0: [ 1.   0.5 -0.5 -0.2  0.   0.1  0.5 -0.5  0.2  0.   0.3  0.3]
1: [-1.1 -0.2  0.1  0.1  0.   0.8 -0.7 -0.9  0.  -0.5 -1.9 -1.7]
2: [ 0.2  0.7 -0.9  0.3 -0.7 -0.1  0.5 -0.8  1.6 -0.3  1.3  0.7]
3: [ 1.4  0.3 -1.1 -0.6  0.9 -1.7 -1.3 -0.5  0.  -1.8  0.3 -1. ]
4: [-0.4  0.3 -0.4  0.2 -0.7  1.5  1.1 -0.3  0.5  0.7  1.2  0.2]
5: [-0.9 -0.2  0.   0.9 -0.2 -2.6 -1.2 -0.9  1.8 -1.5 -1.6 -0.3]
6: [ 0.5  0.3 -0.8  0.4  0.  -2.1 -0.5 -0.5  1.1 -1.4  0.3  0. ]
7: [ 0.2 -0.4  0.  -0.1  0.4 -1.  -0.8  0.4 -0.4 -0.4  0.4 -0.4]
8: [-0.7 -0.1  0.2  1.  -1.  -0.2  1.2  0.6  0.7  0.4  1.5  1.1]
9: [ 0.6  0.   0.8 -1.2  1.1  1.5 -0.5  0.6 -2.   1.  -1.2 -0.3]
10: [ 1.1  0.9 -0.9  0.6 -1.  -0.6  1.5 -0.7  1.8  0.1  1.6  2. ]
11: [ 0.2  0.1  0.1 -0.5  0.1  0.8 -0.1  0.3 -0.3  0.6  1.   0.5]
12: [ 0.2 -1.3  0.8 -1.2  1.8 -1.8 -3.3  0.9 -1.7 -1.1 -1.2 -1.5]
13: [ 0.8  0.4 -0.7 -0.4  0.1  2.   1.9  0.9 -1.7  0.8  1.5 -0.5]
14: [-0.9 -0.4  0.   0.7 -0.5  0.8  1.2  0.7 -0.6  0.2  0.3 -0.8]
15: [-1.   0.1  0.1  0.9 -0.8 -1.  -0.4 -1.3  2.  -0.6 -1.2  0.1]
16: [ 1.1  0.  -0.7 -0.6  0.5  0.1  0.8  1.1 -2.1 -0.1  0.7 -0.9]
17: [ 0.7  0.8 -0.1 -0.2 -0.4  0.4  0.3 -1.2  1.6  0.7  0.6  2.2]
18: [ 1.   1.1 -1.1  0.2 -0.7  0.   1.  -1.1  1.7 -0.1  1.3  1.2]
19: [-0.6 -0.4  1.1  0.1  0.1 -1.3 -1.7 -0.7  1.5  0.3 -1.3  1.5]
20: [-0.6 -0.7  0.2  0.   0.7 -2.  -2.   0.1  0.  -1.4 -1.  -1.1]
21: [ 1.5  0.2 -0.1 -0.3  0.8 -0.3  0.2  0.2 -1.3 -0.1 -1.3 -0.6]
22: [-1.2 -0.7  0.5  0.6  0.  -1.1 -0.8  0.1 -0.1 -1.  -1.6 -1.5]
23: [-1.1 -0.2 -0.1  0.8 -1.1 -0.1  0.6  0.4  1.1  0.1  1.8  0.7]
24: [-0.7 -0.5  0.3 -0.6  0.4  0.4 -1.7 -0.3  0.  -0.1 -0.2 -0.7]
25: [-0.1 -0.8  0.3 -0.5  1.3 -1.6 -2.1  0.6 -1.2 -1.3 -1.5 -1.8]
26: [-0.2 -0.4  1.  -0.6  0.9  0.9 -0.7  0.5 -1.5  0.9 -1.9 -0.5]
27: [ 0.6  0.4 -0.4  0.1 -0.5  0.3  1.5  0.6 -0.2  0.4  1.4  0.8]
28: [-0.1  0.5 -0.3 -0.1 -1.   2.4  2.  -0.1 -0.1  1.3  2.1  0.9]
29: [ 1.1  0.4 -0.3 -0.3 -0.1  0.7  1.5  0.9 -0.9  0.9  1.4  1.2]
30: [ 0.2 -0.1 -1.   0.3  0.2 -1.4 -0.8 -0.6  0.4 -1.8  0.  -1.7]
31: [-1.1  0.1 -0.3  0.4 -0.8  1.6  0.8 -0.5  0.5  0.5  1.1 -0.5]
32: [-1.  -0.5  0.7  0.6 -0.4 -0.3  0.1  0.5  0.5  0.4 -0.5  0.7]
33: [ 1.6  0.5 -1.5 -0.2 -0.5 -0.3  1.4  0.5  0.  -0.4  3.3  0.7]
34: [ 0.4  0.3  0.  -0.1 -0.1  0.5  0.5 -0.2 -0.1  0.4 -0.2  0.3]
35: [-1.1 -0.5  0.8  0.2  0.1  0.  -0.5  0.1 -0.4  0.1 -1.8 -0.8]
36: [ 1.1  0.2 -0.4 -0.4  0.9 -0.3 -0.3 -0.2 -0.9 -0.8 -1.2 -1.4]
37: [ 1.4  0.5 -0.1 -0.4  0.8 -1.  -0.3 -0.1 -0.1 -0.3 -1.1  0.7]
38: [ 0.1 -0.6  0.7 -1.   1.5  0.  -1.6  0.4 -1.9 -0.2 -2.  -1.6]
39: [ 0.2  0.6 -0.1  0.  -0.4  0.9  0.8 -0.7  0.6  0.7  0.6  0.8]
40: [ 0.6  0.  -0.1 -0.1 -0.1 -0.1  0.3  0.2  0.2  0.3  0.7  0.8]
41: [ 0.1  0.3 -0.6  0.3 -0.5 -0.1  0.6 -0.3  0.5 -0.4  0.6 -0.3]
42: [-1.5 -0.1  0.3  0.8 -1.3  0.8  0.9 -0.3  1.2  0.5  0.6  0.6]
43: [-0.8 -0.4 -0.2  0.5 -0.7  0.6  1.2  0.8 -0.5  0.2  1.1 -0.6]
44: [ 0.4  0.7 -0.8  0.5 -1.  -0.7  0.8 -0.9  1.9 -0.4  1.1  1. ]
45: [ 0.5  0.2 -0.2  0.1  0.1 -1.  -0.2 -0.2  0.4 -0.6 -0.3  0.1]
46: [ 0.4  0.3 -0.5  0.4 -0.7  0.5  1.8  0.7 -0.2  0.3  1.6  0.7]

[ 0.1  0.1 -0.4 -0.2  0.3 -0.6 -1.  -0.8  0.8 -0.8  0.1 -0.3] 45 7
[ 0.9 -0.4  0.5 -0.7  1.  -0.5 -0.5  1.  -1.7  0.2 -0.7  0.2] 21 7
[ 1.7  0.2 -0.1 -0.4  1.  -0.2  0.3  0.3 -1.7 -0.1 -1.4 -0.8] 21 36
[-1.6  0.3 -0.2  1.1 -1.5 -0.1  0.  -1.8  3.2 -0.2  0.   0.9] 15 42
[ 1.5  0.6 -0.4 -0.3 -0.1  0.7  1.6  0.7 -0.9  0.8  1.2  1.1] 29 27
[ 0.5 -0.3  0.8 -1.2  1.   1.6  0.   1.3 -2.2  1.3 -0.1  0.1] 9 26
[-1.7 -0.3 -0.4  0.7 -0.6 -0.3 -0.8 -0.8  1.2 -0.9  0.1 -1.1] 15 41
[ 1.7  0.2  0.1 -0.4  1.  -2.1 -0.1  0.9 -1.  -0.4 -0.8  0.6] 37 21
[ 0.5  0.5 -0.4 -0.2 -1.4  2.5  3.5  1.9 -0.6  2.2  4.8  2.6] 28 29
[ 2.6  0.8 -0.5 -0.3  0.   0.   2.   0.7 -0.6  0.9  1.5  2. ] 29 27
[-0.3 -0.1  0.  -0.6  0.4  0.5 -1.  -0.7 -0.2 -0.4 -0.6 -1.1] 24 1
[ 1.   0.6 -0.9 -0.3 -0.1  1.7  1.9  0.5 -1.   0.7  1.6  0. ] 13 29
[-1.  -0.5  1.  -0.5 -0.1  1.2 -0.3  0.6 -0.6  1.   0.1  0.4] 11 32
[ 1.   0.3 -1.  -0.5  0.6 -1.4 -1.1 -0.6  0.3 -1.4  0.4 -0.7] 3 30
[-0.2 -0.1  0.  -0.6  0.3  0.6 -0.6 -0.4 -0.3 -0.2 -0.1 -0.6] 24 34
[-0.7 -0.5  1.  -0.1  0.2 -0.5 -1.2  0.1 -0.1  0.  -2.  -0.4] 35 22
[-0.9  0.2  0.   1.  -0.6 -0.7 -0.4 -1.7  2.  -0.8 -1.8 -0.4] 15 5
[ 0.4  0.4 -0.8  0.1 -0.1  0.1  0.6 -0.2 -0.2 -0.5  0.5 -1.1] 41 0
[-0.3  0.3  0.   0.8 -1.2  0.1  1.4  0.2  1.1  0.7  1.6  1.9] 8 23
[ 1.2  0.6 -0.3 -0.2 -0.4  1.4  2.1  0.8 -0.7  1.3  1.6  1.6] 29 27
[ 0.4 -0.3  0.9 -1.2  1.2  1.9 -0.1  1.1 -2.4  1.1 -0.6 -0.6] 9 26
[ 1.2  0.   0.6 -1.4  1.2  1.4 -0.3  0.7 -2.   0.8 -0.6 -0.2] 9 26
[-0.8 -0.6  1.3  0.   0.4 -1.2 -2.2 -0.6  1.2  0.1 -1.8  0.9] 19 15
[-2.2 -0.9  0.9  0.2 -0.4  0.7 -0.6  0.4 -0.2  0.3 -0.7 -0.8] 35 32
[ 1.4  0.1 -0.6 -0.5  0.6  0.2  0.4  0.6 -1.4 -0.2  0.7 -0.6] 16 21
[-4.  -0.4  0.7  1.8 -2.1  2.   0.8 -1.1  2.2  0.7  0.  -0.3] 42 31
[ 0.  -0.4 -0.2  0.   0.4 -0.7 -0.8  0.4 -0.4 -0.6  0.4 -0.8] 7 45
[ 0.  -0.3  0.9 -0.4  0.8  0.7 -0.5  0.5 -1.2  0.9 -1.6 -0.2] 26 9
[-0.1  0.1 -0.6  0.2 -0.4  0.   0.2 -0.4  0.5 -0.6  0.3 -0.7] 41 45
[-0.3 -0.1 -0.2  0.7 -0.3 -0.9  0.2 -0.1  0.4 -0.8 -0.8 -0.5] 45 41
